One turn sends every row of this set to another row. A few are shown first. Where does it send the rows asked after them?
k264: [ 0.66 -2.53 -1.35 -1.54 -2.92 -1.99 -1.94 -0.61 -2.04  2.33  2.14  0.91
  1.08 -0.83  1.65  2.09 -0.71 -4.69  1.29 -0.07  2.47 -3.40  0.06 -1.69
  0.84 -0.82  0.00]
k564: [-0.30 -0.43  3.26  2.18 -2.98  0.68  1.71 -0.86 -1.36  1.12  1.20  0.12
 -0.16 -1.02  2.68  0.17  0.86 -0.95 -2.65 -0.90 -1.49 -1.59  1.33 -0.66
 -4.55  0.97  2.50]
k517: [ 1.33 -1.40  3.79  1.35 -3.54  0.88  2.18 -1.43  1.37 -0.16  1.71 -0.41
  1.59 -2.54  3.04 -1.31 -0.39 -0.09 -1.26 -0.37 -0.94 -2.00  1.35 -0.31
 -3.47  0.69  0.28]
k488: [-3.45  0.98 -3.79 -3.11  0.77 -1.66  0.38  2.54 -1.37 -0.58 -1.32  0.53
 -1.53  2.15 -0.29  1.31  2.96  1.50  1.08  2.32  0.42  0.81 -0.68 -1.45
  1.31 -1.74 -0.57]
k244: [-1.07  0.64 -1.82 -3.14  0.49 -0.76 -0.73  1.35  0.97 -2.30 -2.35 -0.69
  0.68 -0.34 -1.68  0.82 -1.52  2.63  1.49  2.16  0.34  2.49 -1.83  0.39
  1.84 -0.02 -2.72]
k199: [-0.99 -0.03 -1.90 -4.17  0.79 -1.65 -0.60  1.16  0.60 -3.04 -2.17 -1.12
  0.38  1.45 -0.46 -0.35  0.31  2.20  2.11  1.93  0.90  1.19 -2.19 -0.77
  2.60 -0.25 -2.27]
k500: [ 2.13 -1.81  2.05  1.67 -0.24  2.67  4.32 -2.43  1.73 -0.65  1.86  0.34
  0.49  0.60 -0.02 -0.92 -0.90  0.40 -0.01 -1.15 -0.73 -1.96  0.38  1.58
 -3.59  1.15 -1.38]
k194: [ 0.71 -0.85  1.09  2.54  0.45  2.72  3.74 -2.24 -1.52  0.38  0.91  0.19
 -0.98  2.63 -0.17 -1.04 -0.69  0.11 -0.65 -1.09 -1.48 -2.03  0.77  1.37
 -4.43  0.96 -0.75]
k360: [ 1.10 -0.89  2.00  2.58  0.04  2.28  4.60 -1.23  0.74  0.45  1.91  1.60
 -0.70  1.14 -0.47  1.24  0.92 -0.30 -1.63 -1.36 -0.83 -1.60  0.35  0.78
 -4.08  0.99  1.05]
k867: [-3.70  1.41 -4.23 -2.27  0.29 -0.42  0.32  2.71 -1.40  0.52 -1.32  0.96
 -1.15  0.67 -1.23  1.56  0.75  2.32  0.84  2.80 -0.17  1.73 -0.25 -0.12
  0.58 -1.93 -1.69]
k595: [ 1.60 -2.09  0.03 -0.73 -2.25 -2.83 -2.79 -0.16 -2.79  0.90  0.37  0.09
  1.63 -0.41  1.04  1.98 -1.95 -4.49  0.04 -0.38  2.59 -2.85 -0.82 -1.67
  1.16  0.12 -0.20]
k223: [-0.12 -0.91  2.50  1.38 -3.08  1.38  1.03 -2.17 -2.24  0.85  0.62 -1.41
  0.09 -0.41  3.18 -2.69 -1.08 -0.43 -0.79 -0.26 -1.75 -2.32  1.83  0.00
 -4.21  0.73 -0.08]
k374: [ 1.08 -2.23 -1.00 -0.26 -2.50 -3.29 -1.26  1.35 -3.08  1.60  1.29  0.94
  1.83 -0.57  1.19  1.48 -1.03 -4.04 -0.45  0.44  2.36 -3.65  0.58 -1.83
  1.10 -1.94 -1.22]
k964: [-2.41  0.70 -2.69 -3.39 -0.13  0.13 -0.18  1.09  2.71 -0.18 -0.04  1.21
 -0.62 -1.42 -1.35  4.06  1.27  1.50  1.99  1.72  0.86  2.65 -1.81 -0.19
  1.18  0.50  0.72]
k802: [-1.88 -0.06 -2.26 -4.39  0.08 -1.14  0.02  1.19  2.94 -1.37  0.02  0.76
 -0.44 -0.14 -0.35  3.02  3.06  1.18  2.15  1.44  1.51  1.60 -2.12 -1.35
  2.12  0.10  0.99]

k867 turns into k244
k223 turns into k517
k500 turns into k360
Now find these:
k264 turns into k374
k199 turns into k802

One turn sends every row of this set to another row. A few are shown first. Where does it send the rows asked after them?
k186: [-0.55  1.76  1.95 -1.38  3.16  4.21  0.85 -0.98 -1.37 -0.34 -1.77  4.13
  4.63 -3.58  0.48  0.11  0.74 -2.52 -0.68 -1.47  1.82  0.34  1.27 -2.32
  0.46  3.75  2.97 -3.38 -2.35  1.15 -0.05  0.59  1.83]
k108: [ 0.38 -0.21  3.09 -1.30 -1.71  1.43  2.00 -0.48  1.57  2.46 -1.55 -0.93
  0.75 -6.47  0.80  2.17 -0.16 -2.24  4.46 -1.89  0.94  0.27  0.78 -0.21
  4.07 -0.14 -0.31 -2.16 -1.65  2.73 -0.08  2.65 -0.72]
k750: [-0.18 -0.54 -0.07 -2.13 -0.22  0.35 -0.11 -1.28 -2.89 -0.07 -3.61  5.53
  0.73 -2.84  1.40 -1.00 -0.29  0.10 -1.51 -1.44  3.17  4.03  1.06 -2.54
  3.94  1.31 -3.47 -2.84 -0.16 -0.97 -1.94  2.34 -0.88]
k975: [ 2.59  0.94  2.02 -4.50 -2.28  0.39  2.05 -1.23  3.22  3.35 -3.17  0.07
  3.26 -5.96 -1.19  1.35 -0.72 -1.98  1.85 -2.27  1.36  2.89  2.38 -0.82
  2.45 -2.81  1.46 -4.51 -0.02 -3.52  1.95  0.31  3.15]
k402: [ 2.77 -0.91  0.39 -2.11 -0.31  3.96  3.21  0.37  1.42  2.28 -1.00  1.74
  3.23  0.56  1.23  2.18  0.46 -2.40  2.37 -4.72  0.30  1.58  2.94 -0.59
  4.29 -1.60  0.20 -5.54  0.26 -2.57  0.05 -2.17 -3.85]
k474: [-0.38 -2.46  3.28 -4.94  0.75  3.45  0.17  0.87 -2.10  4.18 -1.83  1.17
  1.64  0.25 -1.69  2.63  0.20 -0.60  0.24 -5.08 -0.52  4.03  3.54 -0.87
  1.42 -0.14 -1.84 -4.75 -0.38 -3.61  1.99  0.03 -1.46]
k737: [-0.19 -1.99 -1.63 -2.34  2.90 -0.23  0.69 -3.51  0.21  1.17  0.75  2.25
  1.80 -1.92  0.31  2.53 -1.34 -1.22  0.68 -3.63  2.19 -1.27  7.31 -1.88
  0.74  2.53  0.09 -2.98  0.45 -0.60  1.87 -0.33 -0.70]
k536: [-1.68  1.18  5.32 -3.25 -0.78  0.06  2.55  4.51  1.48  1.78 -3.71  2.44
  2.78 -3.94  3.52  4.10 -0.02  1.41  2.91 -1.30 -0.15  3.01  2.66 -1.41
  3.38  1.47  0.76 -4.17 -0.37 -3.36 -0.31 -1.33  1.66]
k29: [-0.09  1.85 -0.20 -1.99  4.78  1.72  0.87 -2.69 -1.69  2.71 -2.67  1.93
  3.93 -2.43  1.93  0.68  1.88 -2.51  0.71 -0.04  0.69  3.61  0.94 -2.85
 -1.47 -2.63  2.30 -4.66 -1.95 -1.80 -1.29 -2.04 -0.83]
k4: [ 0.11  1.40  3.91 -0.66  0.45 -0.68  3.82 -0.72  2.43  2.53 -1.60  2.36
  0.36 -6.21  0.65  4.88  0.00  0.97  2.38 -2.95  1.17  2.76  3.63 -1.83
  4.17  1.75  2.98 -2.65  3.43 -0.83 -3.97 -1.43  0.78]
k679: [-0.17  0.15  1.50 -2.48  0.47  0.77  2.84 -2.75 -1.66  0.89 -2.72  6.39
  2.23 -3.11  4.85  3.79  3.03 -1.43 -0.47  0.30  1.82  4.26  6.59  0.25
  1.61  1.43  2.32 -1.18  2.20 -3.87  0.00 -0.71  1.28]
k753: [ 1.86  1.37  0.80 -0.48  0.73 -0.45  2.04 -2.42 -1.64  4.14 -4.59  0.33
  1.28 -1.02  1.16  1.83  1.26 -3.97  0.54 -0.67  0.96  1.33  4.97 -0.17
 -1.42 -2.05 -2.43 -5.31 -1.67  1.89 -1.42 -0.48  1.66]
k129: [ 0.66 -0.94  0.45 -1.43 -3.12 -2.37  2.53 -1.10 -2.62  3.12 -2.05  4.52
  1.60 -2.50  3.63  1.45 -0.12 -1.73  0.42 -1.07  3.27  4.19  3.89  2.98
  3.73 -0.95  0.28 -3.62 -2.35 -5.36  0.08  0.95  0.82]
k352: [ 0.70 -1.37  1.49 -3.08  0.25  2.83  1.67  1.24 -1.35  1.10  0.29 -0.66
  3.32  1.33  2.44  2.22  0.88 -0.59 -2.99 -5.34  2.42  3.36  4.28  0.37
  2.26  0.19  1.21 -7.29 -2.14 -1.01 -0.02  1.00 -0.38]
k469: [-1.13 -1.40  6.60 -0.72  1.75 -0.42  2.41  1.65 -0.52  2.97 -3.06  2.40
  0.81 -2.97 -0.30  3.94 -0.61  0.04  2.21 -2.30  0.68  1.38  3.77 -2.70
  1.07  1.84  3.08 -4.35 -1.51  1.81 -1.86  0.82  4.27]
k983: [-0.73  0.28  0.96 -2.02  0.64  1.49 -1.28 -1.84 -3.88  0.11 -3.13  5.44
  0.46 -2.23  1.87 -0.22 -0.53  0.03 -0.71 -1.70  3.82  4.09  0.74 -1.95
  3.81  2.24 -2.11 -2.96  0.73 -1.81 -2.11  1.88 -1.06]
k68: [ 1.48 -0.02  2.07 -1.11  1.18  0.24  4.67 -0.04 -2.05  4.08  0.42  3.41
  1.77 -4.60  0.83  3.72  0.36 -3.88 -2.38 -2.48  0.85  4.56  2.19 -1.25
  1.26 -0.68  1.68  0.24  2.92  0.87  2.60 -0.03 -3.17]
k846: [ 0.86  0.96 -1.36 -4.00  0.39 -1.17 -0.28 -0.41 -0.71  2.63 -0.17  1.52
  3.59 -6.05  2.20  1.51  1.82 -0.44  1.67 -0.62  2.25  2.31  1.90 -0.61
  1.75 -2.80  4.10 -3.22 -4.02 -2.85  2.01  1.32 -0.87]
k131: [ 0.62 -3.42  2.87 -0.94  0.08 -2.51  3.37 -3.54 -0.61  6.27 -3.33 -0.41
  0.32 -4.70  1.65  2.30 -1.30  0.12 -0.62 -1.74  1.36  2.84  4.05 -3.31
  1.72 -1.03  0.03 -4.32  2.34 -3.56  0.06  2.19  1.79]
k959: [ 0.64  0.26  5.33 -3.13  2.90 -2.25  3.66 -0.69  1.77  0.13 -2.44  2.61
  1.98 -3.09 -1.48  1.89  1.01  1.08  1.52 -2.14 -2.30  1.86  3.23 -1.37
  0.58  1.21  2.37 -6.94  0.55 -2.01 -1.60 -1.02  2.69]
k944: [ 1.94  1.00  1.38 -0.30  0.74 -0.37  2.01 -2.01  0.26  3.32 -4.87 -1.01
  2.25 -1.72  1.71  1.66  0.39 -3.54  0.44 -0.93  0.39  1.97  5.74 -0.04
 -1.13 -2.01 -2.76 -5.61 -1.03  1.73  0.01  0.19  1.75]
k608: [-1.67 -0.84 -1.51 -2.01  2.16  2.91 -0.01 -1.96 -0.87  4.01 -0.88  0.58
  2.82 -3.18  3.26  4.39 -2.27  0.73  1.55 -0.49  0.67  3.47  7.80 -0.91
  4.83  0.84  0.30 -2.85  0.12  0.48  0.09  0.30 -1.24]
k21: [-0.85  0.23  0.29 -1.61  4.18  2.33  1.15 -2.11 -1.26  2.62 -2.08  2.22
  4.53 -2.20  2.68  0.82  2.58 -3.25  0.07  0.22  0.59  4.66  1.73 -2.72
 -1.79 -1.24  2.42 -4.95 -1.28 -1.65 -0.61 -3.06 -0.50]
k646: [ 1.09  1.05  3.91 -0.25  1.49 -0.63  2.48  0.33  3.37 -0.53 -1.45  3.41
  1.84 -4.90  2.43  2.03  1.88 -0.05  4.60 -1.08 -0.15  2.24  4.68 -2.88
  2.43  3.01  3.30 -2.75 -1.55 -2.18 -1.09 -1.87  1.44]
k692: [ 1.60 -0.13  3.97 -2.01  3.15  1.11  3.78 -2.25 -2.64  0.24  1.60  4.70
  1.74 -3.04  3.93  1.31  3.31 -1.64 -0.57 -2.49  0.38  2.15  1.00 -0.89
  1.03  3.02  2.81 -4.11  2.65 -0.76 -0.69  0.92 -2.89]
k880: [ 1.67 -0.97  2.51 -0.15  1.01  0.40  5.35 -0.79 -2.22  3.04  0.23  4.18
  0.83 -3.41  0.67  4.06 -0.54 -3.02 -1.66 -2.07  0.34  4.01  2.84 -0.78
  1.16 -1.22  2.09 -0.58  3.57  0.02  3.43  0.49 -2.90]
k329: [ 2.00  0.68  2.93 -4.31 -1.08  0.52  0.79  0.25 -2.31  3.74 -1.66  2.89
  2.07 -3.64 -0.32  2.93  1.90 -3.46 -0.50 -1.20 -0.35  0.98  4.14  1.75
  1.04 -0.33 -0.87 -1.83 -0.35  4.95 -0.18  1.38 -2.49]
k177: [-1.82  0.94  1.24  0.55  2.20  1.46  0.95 -0.88 -0.15  1.80 -1.99  0.53
  1.04 -0.56  1.05  4.23 -1.60 -3.34  1.90 -2.60  3.56  2.35  6.47 -0.71
  4.10  2.58  0.76 -0.38 -2.37 -1.72  2.31  2.15 -1.91]
k266: [ 1.71  0.31  3.10 -3.29 -0.46  1.63  0.68 -0.04 -2.18  2.51 -1.92  3.74
  3.25 -3.77 -0.52  2.47  2.22 -2.82  0.83 -2.10 -1.08  1.04  4.23  0.87
  2.14  0.27 -0.88 -2.38  0.09  5.57  0.19  1.93 -2.75]
k212: [ 1.09  2.06  7.32 -1.34  0.13  1.11  2.98  2.09 -0.60  0.33 -2.19  0.93
 -0.27 -2.37  2.62  5.43  1.09  1.94  0.13 -1.71 -0.99  2.44  3.93 -0.42
  2.29  1.34  3.52 -2.55  0.68 -0.13 -2.22 -0.13  0.51]
k825: [-1.32 -2.12  4.02 -1.38  0.39 -1.33  1.57  1.71 -0.29  2.12 -2.80  2.92
  1.88 -4.60  2.18  2.47 -0.99  2.46 -1.99 -1.81  0.42  1.10  4.53 -1.73
  2.18  4.70  1.63 -2.97 -0.47 -2.71 -2.30 -1.41  3.56]
k437: [ 0.34  1.90  1.53 -4.31 -1.73  1.91  2.79 -2.90 -0.24  0.42  0.98  1.30
  2.26 -0.29 -1.27  3.24  3.26  0.07  0.60 -3.88  0.87  5.22  5.38 -1.26
  3.40  0.08  0.24 -5.58 -0.36 -3.29 -0.02  0.71 -3.60]
k510: [-0.76  0.37  3.16 -0.74 -0.68  2.13  6.08 -2.01 -2.30  3.00 -2.39  2.04
  0.73 -2.71  2.55  3.46  0.25  0.35 -0.80  0.20 -1.95  4.61  4.81  0.95
 -1.36 -0.60 -1.72 -5.38  0.03 -2.19  0.61  0.24  2.40]
k143: [ 0.53 -0.04  4.13 -3.94 -1.01  1.90 -1.17  1.39 -1.25  0.72 -5.32  1.48
  3.29 -1.92  2.57  1.28  1.81 -1.50  0.29 -2.48  3.39 -0.65  0.12 -3.13
  4.86  1.15  0.89 -2.59 -0.65 -0.22 -1.19  2.52 -0.72]
k33: [ 0.56 -1.40 -0.18 -2.51 -1.89 -2.56  2.29  0.23 -3.41  1.86 -1.85  5.57
  1.37 -2.40  3.79  1.32  0.16 -1.51  0.58 -0.91  2.94  4.32  2.79  2.61
  4.04 -1.55 -0.05 -3.19 -2.36 -3.75  1.18  1.33  0.98]
k382: [-0.34  1.13 -0.50 -5.03 -0.89 -1.11 -0.90 -0.63 -0.22  2.29 -0.08  0.69
  5.13 -5.65  1.61  1.39  1.17 -0.92  1.56 -0.27  2.52  1.19  1.68 -0.75
  2.41 -1.59  4.10 -3.64 -3.76 -2.26  1.47  0.61 -1.16]
k53: [ 1.64  0.39  0.73 -0.25 -1.01 -0.06  1.62 -1.24 -0.12  1.68 -1.69 -0.57
 -0.32 -4.94 -0.45  1.73 -0.47  0.67 -2.09 -5.01  3.81  2.68  0.84 -4.87
  1.57 -1.37 -1.03 -2.53  1.80 -1.45  1.72  2.83 -1.25]
k799: [ 2.40  1.32  0.09 -0.14 -0.32 -0.46  2.59 -0.88 -0.14  2.02 -1.76  0.27
  0.27 -4.67  0.28  1.25 -0.36 -0.42 -3.13 -3.43  3.42  3.81  1.00 -5.56
  1.70 -0.62 -1.79 -2.94  2.10 -1.32  1.90  2.15 -1.72]
k745: [-1.83 -3.32 -0.26 -2.12  2.03  0.56  1.14 -3.70  0.81  2.44  0.37  0.97
  1.24 -1.29 -1.88  1.97 -3.11 -3.47  1.16 -0.87  3.43  4.02  4.22 -1.52
  4.72  1.12  2.11 -3.97 -0.55 -0.02 -0.30 -0.15  0.49]
k389: [ 2.89  0.34  5.66 -2.64 -0.57 -0.87  2.66  1.03  1.08  1.32 -0.47  3.38
  1.26 -2.86  0.81  1.17 -1.75  0.11  0.09 -3.12  2.08  1.00  1.37 -3.58
  2.73  3.44  2.59 -5.73  2.11 -2.01 -2.96 -1.96  1.99]

k975 turns into k108
k382 turns into k266
k68 turns into k33
Now find these:
k608 turns into k474
k212 turns into k825

